One turning vector, and how many steps it has turned
The counts run from 0 to 268.
[-11  12 -13 -52 -21  -1   9  10   0  -5 -22  -8  20 -15  -9  23 -59 -22
  38   4 -16   9  -7  22  17 -45 -25  21  35 -28   8 -27   0  43 -23  12
  12   3 -13  18 -24  -5  17  28  29  -3   2  15 -10  38   3  19 -25  18
  -2  13   2  -5 -53 -30  15   8   1 -13 -26  22 -29 -15   2  32  23  10
 -15  17  -4 -28  11 -26  -2  25  20 -43  -6  31  -4  28] | 217
[-32   9  -6 -69  -2  13  -2  19 -22  -2 -40  -4   9 -35  -2  15 -18  -2
  27 -16  -1  19  32   7  31 -37   0  23  30 -17  10 -13 -17  16 -19  24
   7  13   0  27 -38   5  -4  28  49   4  -7  17  -4  24 -25  45 -51  21
 -12   4   5   7 -15 -10 -11   4  10 -21 -42  25  -9 -22  -4  30   6  -3
   0  28  -8 -39   2 -21  -4   8  15 -40  -8  30   0  14] | 266
[-30  25 -23 -52 -12   5 -25  22 -11  14  -5 -10  15 -18 -11  23 -51 -15
  23  -7 -14 -17  -7  24   3 -48 -31  15  24 -13  14 -37  -3  18 -16  20
   7  24  -6   7 -50   5   6  21   6  13  19   1   0  26 -24  18 -24  18
   8   6  21  -9 -36  -4 -11  23   7 -24 -31 -14 -37 -20   6  25  23  -1
   4  18   0 -30 -19 -21  25  -4  41 -45 -19  30   1 -10] | 130
[-33  18  -5 -73 -17  -1  -3   7 -23  15 -39  -7  24 -10 -12  33 -14  -7
  15 -17  -1  20   7  11  20 -46   3   6  29 -33  28 -30 -13  21 -15  -2
  -9  35  13  26 -50  -6   9  28  34 -14   4  21  -7  29 -16  29 -23   1
   0 -12  19 -17 -33  13   1  35  20  -1 -34  22 -12 -20   5  26  25   1
   3  17   3 -16  -3 -27  -2  23  12 -49 -11  27  -6  27] | 18
[-26  11 -30 -42  -1  14  18  10   9  -9 -11 -18  12 -11 -23  14 -57  -9
  40   1 -10   4  15  17  14 -39 -19  28  30 -29  16 -24  -1  34  -6  19
  16   4 -17  22 -36   9  -4  49  23   6  -6   6 -13  47  -6  44 -42  12
   5  17   5  -4 -35 -26   5   3   0 -29 -21  35 -32 -15   3  31  16   7
 -10  18  -8 -16   7 -32   3   0  25 -33  -1  33   7  14] | 221
[-12   1 -36 -48 -28  15  10   7  -5   1 -14  -6  32   4 -23  28 -33 -18
  32   6   1 -13   2   6  13 -63  -4  32  17 -42  25 -41   5  42  -4  12
   8  18  -9  15 -34   5  -4  41  34 -20  -5   3  -4  22  -7  35 -38  13
   3  11  21   6 -35 -22  -6  18  11 -28 -22  23 -22  -1 -10  21   7   8
   1  25   0 -27  -9 -36  10   4  25 -36   7  21 -25   4] | 20
[-10  10 -19 -58 -16  -2   2  20  -8  -3 -19  -9   8 -26  -7  33 -42 -12
  36   4 -16  28   7  19  20 -27 -24  33  28 -26   7 -13  -1  45 -20   5
  14  -1  -9  28 -31 -17   0  23  32 -11  -4  22   8  34 -16  41 -24  19
  -9  -1  16   5 -38 -17  -4 -10   1 -15 -25  27 -34 -16  15  29  25  -7
   7  24 -24 -40  11 -18   0  13  20 -51  -7  26  -3  36] | 11
[-37  13 -18 -61  10   8  -1  24 -19  12 -30 -17  12 -19 -11   8 -41 -14
  32 -15  -7 -13  28   5  17 -48  -4  15  34 -21   7 -32 -14  12 -18  38
   4  27  -8  20 -35  22   5  29  25   6   0   4 -11  29 -14  24 -39  11
  -5  14   2   5 -31 -16   0  28  14 -32 -36   7 -20 -20 -15  37   6   8
 -16   8   8 -24   0 -23  12   5  24 -36  -6  41  -4  -4] | 93
[-26  18  -4 -56 -22  15  -9  17  -9  -2 -16   8  21 -22 -10  38 -38 -13
  31  -1  -6  10 -12  28  27 -37 -31  23  18 -19  31 -14   1  33  -8  -9
  15   0   5  15 -50 -10  -7  37  27  -4   7  15   4  40 -21  26 -33  26
   9   3  32 -17 -29   0 -13   9   7 -15 -29  27 -25 -24   6  13  23 -11
   5  34 -14 -27  -6 -27   2  12  30 -42 -27  32  11   6] | 263
[-24  21 -34 -55 -11   9 -18  34 -25  10 -16 -18  11 -16 -10  20 -32 -14
  19  -2  -9 -13  10  14   0 -48 -21  29  23 -23  11 -48 -19  15 -22  32
   7  35 -10  16 -31   5   1  12  17   1  13   1   9  12 -31  37 -31  13
  -8   4  20  13 -30 -12 -17   8   6 -26 -35 -10 -30 -13   2  27   8   3
  15  22  -8 -40 -21 -24  26 -12  27 -45  -2  25  -8  -8] | 42
[-35  11 -13 -62  -3  10  -2  21 -21   8 -33 -12  11 -34 -22   5 -32  -3
  20 -20  -3 -12  24   8  26 -51  -6  24  42 -19   8 -24  -9   4 -31  39
   7  20   4  26 -30   5   1  24  24   5   1  -5 -15  29 -24  19 -37   9
  -1  26  12   6 -26 -10   6  30  20 -21 -27   3 -15 -19 -20  32   3  -2
  -6  19   6 -34 -16 -37  16 -12  22 -40  -4  48 -27  -6] | 160
[-30  14   1 -61   3   4   1  10 -11   1 -34 -11  10 -33  -7   9 -47  -7
  33 -17  -8  13  21  18  34 -38  -9  17  36 -17   4 -18  -8  24 -19  25
   8   9 -12  22 -38   7   6  39  34  13  -9  19  -9  34 -10  25 -39  20
  -2  11  -8  -5 -34 -14  12  14   1 -20 -45  29 -13 -25  -1  39  14   5
 -19  20  -4 -23  11 -20  -4  15  16 -35 -13  41  13  17] | 94
[-48  18 -17 -55   9  11  -4  17  -9   0 -24 -22   3 -27 -22   7 -36   3
  21 -17 -12  11  32  15  17 -33 -13  17  28 -22   7 -27 -13  16  -1  24
   2  23  -8  21 -54  13 -10  45  28  14  -6   9  -3  32 -19  48 -48  13
   8   3   3  -2 -11  -7  -2   8  10 -27 -44  29 -19 -23   8  34  11   2
   0  22  -8 -17   4 -25   8 -10  26 -30 -16  35  17   7] | 98
[-13  20  -9 -54 -28   7 -15  14 -10  -7  -9   3  14 -25  -2  32 -45 -15
  30  -1 -17  12 -15  31  13 -37 -39  28  21 -23  15 -24  -7  36 -16  -1
  16   8  -8  19 -42  -9   1  23  26  -1   9  17  11  24 -18  30 -27  31
   3  -4  24 -11 -30  -6 -15   1  -4 -16 -33  11 -32 -18  12  19  29  -3
  12  39 -21 -35  -7 -16   9  11  38 -44 -23  19  13   9] | 7
[-23  20   0 -53 -27  15   2   3  -3  -3 -23   2  23 -19 -17  13 -45 -11
  23 -10  -3   9 -12  35  26 -57 -29  15  34 -23  33 -31 -11  31 -21  -1
  17  10   7  17 -43   2   2  40  17   0   5  15  -8  28 -10  14 -23  11
  16   2  13 -27 -27  11   5  18   2   0 -27  35 -17 -27   2  29  19  13
 -11  27   6  -4 -13 -32   5  12  27 -39 -20  40   7   6] | 124
[-20  19   8 -60 -14   7   1   7  -7   0 -29   0  20 -15  -8  20 -45 -14
  26 -14  -7  14  -8  26  29 -45 -18  11  37 -27  26 -26 -17  30 -20   3
  10  15   1  16 -38   7   7  36  28   3   6  27 -13  37  -4  16 -25  14
   3  -2   5 -27 -33   7  11  21   1  -7 -40  30  -9 -26   6  31  19   9
 -16  21   9 -13   0 -26  -2  26  19 -44 -23  42   9  15] | 90
[-19  15 -20 -43 -21  22  -6  17  -8  -7  -8   1  18 -17 -12  19 -43 -15
  35   7  -3 -13   1  25  19 -56 -29  41  28 -21  31 -28 -12  30 -12  16
  25   8  -9  12 -37   5 -13  33  22   3   4   5   4  32 -21  29 -40  24
   7  10  27  -4 -22  -7 -21  -3  -1 -28 -26  21 -25 -21  -5  19  10   3
   4  37  -6 -34 -20 -32  23  -9  39 -32 -17  30   4 -13] | 3
[-24   9 -26 -41 -25  26   4  16  -2  -8 -10   1  19 -18 -25  19 -28   0
  22   0  -2   0   7  17  24 -49 -23  39  27 -28  30 -22   0  27 -14   6
  24   7   1  20 -42  -8 -21  38  26  -7  -1   1   4  28 -20  38 -50  20
   5  14  31   2 -11  -5 -15   7   9 -24 -16  28 -25 -12   0  20  10  -5
  17  47 -18 -30 -15 -40  18 -12  35 -32  -3  34 -15  -2] | 70
[-37  12 -21 -47 -12  26   0  15  -3  -4 -17  -6  11 -14 -22  27 -23   0
  19  -6  -2  20  15  21  15 -38 -18  28  23 -28  27 -18  -5  29  -1   7
  14  10   2  28 -56  -4 -15  45  31  -7  -8  10   3  30 -22  56 -47  15
   9  -1  29  -8  -7   2 -22   0  10 -21 -25  35 -19 -13   8  26  13  -6
  17  44 -16 -15  -4 -31   6  -9  26 -33 -14  29   5   6] | 103
[-30  13 -29 -57 -14   9  -3  20 -15  11 -28 -20  27  -7 -16  17 -34 -19
  20 -10  -3 -19   9   9   9 -67   0  24  38 -31  17 -50 -21  17 -23  28
   4  39   0  11 -28  16   9  24  15   0   6  -4  -7  16 -21  23 -25   2
   0  12  10   1 -34  -2  -3  26  13 -19 -33   2 -21 -12 -11  27   5  14
   0  11  16 -24 -20 -37  23  -3  21 -44  -2  38 -27  -7] | 248
[-32  22 -14 -62 -28   2  -3   5  -8   3 -29 -10  15 -17 -16  24 -19  -2
   6 -17  -1  32   3  23  12 -39 -12  13  36 -32  25 -35 -19  28 -23  -7
  -1  35   5  30 -55  -9   4  27  21 -10   1  18   2  23 -20  45 -23   0
   4 -13  15 -15 -23  17   1  19   8   3 -29  27 -18 -20  24  28  16  -6
  14  38  -7  -4  -6 -29   7   1  13 -52  -5  27 -11  31] | 241
[-31  13 -30 -36 -18  25   6   7   6   1  -5   1  26 -11 -34  23 -39  -8
  24   1   1 -11  -4  22  17 -53 -24  28  24 -31  29 -28  11  29  -7   9
  17  12   5  18 -48  -1  -6  53  17  -5  -1  -6  -5  41 -13  29 -43  18
  13  16  31 -12 -21  -9  -6  20  16 -23 -16  27 -26 -14  -3  23  16  -5
   4  34  -5 -14 -12 -41  14 -10  33 -31 -11  36  -8  -8] | 192
[ -7  14 -30 -47 -22  -2   9  15   0   1 -15 -20  12 -13 -15  29 -45 -16
  32   8 -19  14   5   9  16 -46 -21  44  41 -30  13 -26  -4  40 -33  11
  13   7  -7  22 -11 -12   8  19  19 -11   0  13  -5  34 -14  33 -20  -3
  -1  15  13   7 -54 -19   9   0   5  -7  -5  21 -36 -12   7  32  20   6
   0  16 -11 -33  -7 -37  16  12  18 -49   7  38 -24  32] | 83
[-23  21 -17 -65 -14 -14  -4  21 -14  21 -22 -15  21 -15 -13  32 -41 -12
  23  -3 -16   3  -2   8  11 -45 -11  18  36 -21  14 -32 -10  23 -40   6
  -3  24   3  15 -24 -11  22   9  13  -6   9   8 -12  34 -29  22  -3  -8
   0   6  20   1 -56   0   6  25  14  -1  -8  -2 -32 -22   2  27  28   0
  -5   8   1 -26  -6 -27  16  15  14 -55  -4  37 -26  24] | 84
[-24   4 -30 -40  -2   8  24  16   4   2  -5 -16  19 -15 -33  24 -55 -12
  32   6 -10  -5  11  12  13 -49 -11  34  36 -30  10 -23  14  34 -14  22
  14   2  -9  23 -34  -6  -3  39  24  -2  -8  -4 -13  45 -11  28 -36  10
   4  27  17   7 -39 -30   4  19  16 -25  -5  19 -31  -7  -6  34  20  -2
  -8  12 -13 -24   5 -39   6   0  21 -34  -3  34 -19  20] | 188
[-14  15  -9 -46 -26  15  -6   8   3   2 -13   3  29  -4 -16  26 -53 -22
  35   1  -8  -8 -24  28  19 -56 -25  19  20 -26  31 -36  -4  39  -3   7
  18  10  -7   5 -45   6   3  47  19  -4  13  10  -9  33  -7  18 -28  22
  13   7  23 -21 -37  -4  -3  17   0 -16 -27  24 -22 -22   0  23  24  12
  -8  25   5 -14  -9 -30   9  17  34 -37 -16  31   8  -3] | 91
[-36   9 -13 -56  -7  11  -3  14 -12 -17 -33 -13   1 -42 -12   1 -25   8
  18 -19  -9  20  30  25  24 -40 -13  26  38 -18   2 -20 -19  16 -26  31
  14  20   0  33 -41   1 -12  28  36  10 -13   3   4  20 -22  36 -52  24
  -4  10  -2   4  -8  -7   2   5   1 -21 -39  24 -12 -13   1  33  -1   0
   5  41 -13 -33   0 -27   6  -3  25 -39   4  37  -9  10] | 199
[-13   6 -30 -42 -26   9  17   4   7 -12 -21 -18  14 -20 -21  16 -42 -10
  27   3 -12  21   7  22  17 -46 -19  38  44 -34   6 -32  -9  45 -28  16
  19   8 -11  31 -22  -6   5  30  28  -7 -10   8  -3  31  -3  43 -23   2
   0  12  -1   4 -38 -18  19   2  -1 -11 -14  34 -26  -7   9  37  15   3
   1  27 -15 -22   3 -38   6   8  10 -47  12  28 -24  36] | 116
[-40  10 -25 -58 -10  17 -19  27 -23  10 -17  -5  20 -17 -17  27 -22  -5
  16  -9  -3 -19   7  12   7 -48 -14  18  19 -24  15 -34   1  10 -12  28
   1  26  -1  21 -54   4  -6  27  26  -3   6  -5   2  24 -32  29 -43  21
   0   8  30   1 -16  -8 -20  27  21 -36 -33  -3 -23 -12 -10  22  17  -8
  13  27  -7 -34 -15 -24  18 -10  39 -40 -10  27 -13 -16] | 231
[-19  15  -6 -54 -33  11 -10   6  -1  -6 -18  14  15 -24 -15  23 -41  -1
  21  -8 -10   3 -19  35  21 -48 -35  21  30 -20  17 -18   8  26 -18  -1
  14   0   1  27 -46 -21  -3  31  27  -3   2   3   2  33 -15  11 -31  33
  14  12  30 -15 -23  -5  -1  16  10 -12 -21  15 -28 -15   3  26  27  -9
  11  45 -10 -28  -7 -31   6   7  42 -42 -17  30  -8   1] | 196
[-29  23 -33 -61 -22  -3 -14  21 -19  16 -21 -17  12 -12 -11  27 -29 -11
   5  -9 -15   0  -2  21 -12 -47 -13  18  30 -27  15 -52 -17  20 -26  16
  -3  45  -3  18 -41   2  13   4  11   0  13   5   7  21 -27  35 -16  -4
  -5  -6  20   0 -40   9  -2  20   4 -10 -32  -6 -33 -13  12  29  20   6
  14  16  -4 -21 -16 -27  26  -3  27 -55   0  20 -20  12] | 80
